Small tables with named rows and columns. After each table, cells are looked up by row and column.

sogobuk:
         rurod  zotune   lup   det  kagira   faf
puz        0.2     0.5   0.4   0.0     0.5   0.4
netab      0.3    -0.1   0.1   0.8     0.5   0.4
razuma     0.1    -0.4   0.0   0.4     0.3   0.1
sunomum    0.1     0.1  -0.2   0.4     0.2   0.0
goz        0.3     0.2  -0.5   0.0     0.0  -0.1
rem       -0.2     0.0  -0.2   0.2     0.3   0.0
norupiz    0.3     0.5  -0.2   0.1     0.2  -0.1
mon        0.5    -0.4   0.3   0.3     0.2   0.1
tef        0.1     0.5   0.8  -0.1     0.3   0.7
peto       0.1    -0.2   0.4   0.3     0.1   0.4
pobat     -0.1     0.7   0.9   0.0     0.3   0.5
mipofov    0.2     0.4   0.3   0.0     0.5   0.5

What is the zotune of netab in sogobuk? -0.1
What is the rurod of goz in sogobuk? 0.3
What is the det of sunomum in sogobuk? 0.4
What is the faf of sunomum in sogobuk? 0.0
What is the lup of mipofov in sogobuk? 0.3
What is the faf of goz in sogobuk? -0.1
What is the rurod of mipofov in sogobuk? 0.2
What is the lup of norupiz in sogobuk? -0.2
What is the rurod of rem in sogobuk? -0.2
What is the zotune of tef in sogobuk? 0.5

bopubi:
	fabosid	bimoga	bag	lolude
midor	0.3	-0.7	0.8	0.0
muleviz	0.2	-0.2	0.2	0.1
tinenil	0.0	0.0	0.1	0.0
lev	0.2	0.3	0.1	0.1
pur	0.0	0.0	0.0	0.0
pabibi	0.0	-0.5	0.1	0.3
voz	-0.1	-0.1	0.0	0.3
lir	0.2	-0.1	0.4	0.1
keke	0.1	0.3	0.2	0.2
lumu	0.1	0.0	0.0	0.2
mifez	0.1	0.4	0.0	0.2
novivus	-0.1	0.3	-0.4	0.3

What is the lolude of lev in bopubi? 0.1
What is the lolude of tinenil in bopubi? 0.0
What is the bimoga of keke in bopubi? 0.3
What is the bimoga of lev in bopubi? 0.3
What is the lolude of muleviz in bopubi? 0.1
What is the bag of voz in bopubi? 0.0

zesamek.csv
,rageg,tumape
boz,161,123
bazazur,161,118
savem,128,49
naruged,119,115
per,112,209
gifufod,191,164

tumape of per: 209
rageg of per: 112
tumape of naruged: 115
rageg of naruged: 119
tumape of boz: 123
tumape of gifufod: 164
rageg of savem: 128
rageg of gifufod: 191
rageg of bazazur: 161
rageg of boz: 161
tumape of savem: 49
tumape of bazazur: 118

Table sumov
|  | zoso | manim | zug | tuvasi |
|---|---|---|---|---|
| ril | 45 | 363 | 687 | 165 |
| ven | 748 | 224 | 189 | 684 |
| gub | 728 | 139 | 224 | 631 |
| dafu | 114 | 419 | 669 | 162 |
| neni | 425 | 609 | 103 | 389 |
| pev | 346 | 708 | 165 | 226 |
| les | 501 | 526 | 136 | 398 |
| pamo | 714 | 62 | 235 | 739 |
| tas | 390 | 670 | 177 | 337 |
| fuver | 459 | 593 | 163 | 295 |
| zep | 694 | 34 | 390 | 764 |
| fiza | 202 | 221 | 618 | 439 |
| dap | 663 | 360 | 142 | 644 |
| deg | 41 | 419 | 747 | 160 |

What is the manim of ven in sumov? 224
What is the zug of les in sumov? 136
What is the manim of fiza in sumov? 221
What is the zoso of dafu in sumov? 114
What is the manim of deg in sumov? 419
What is the manim of les in sumov? 526
What is the tuvasi of pev in sumov? 226
What is the tuvasi of zep in sumov? 764
What is the zoso of ven in sumov? 748
What is the manim of tas in sumov? 670
What is the tuvasi of dafu in sumov? 162
What is the zoso of pev in sumov? 346
What is the zoso of fiza in sumov? 202
What is the zoso of zep in sumov? 694
What is the zug of zep in sumov? 390
What is the manim of dap in sumov? 360
What is the zug of pev in sumov? 165
What is the zug of dafu in sumov? 669
What is the manim of dafu in sumov? 419
What is the tuvasi of les in sumov? 398
Row with the largest tuvasi: zep

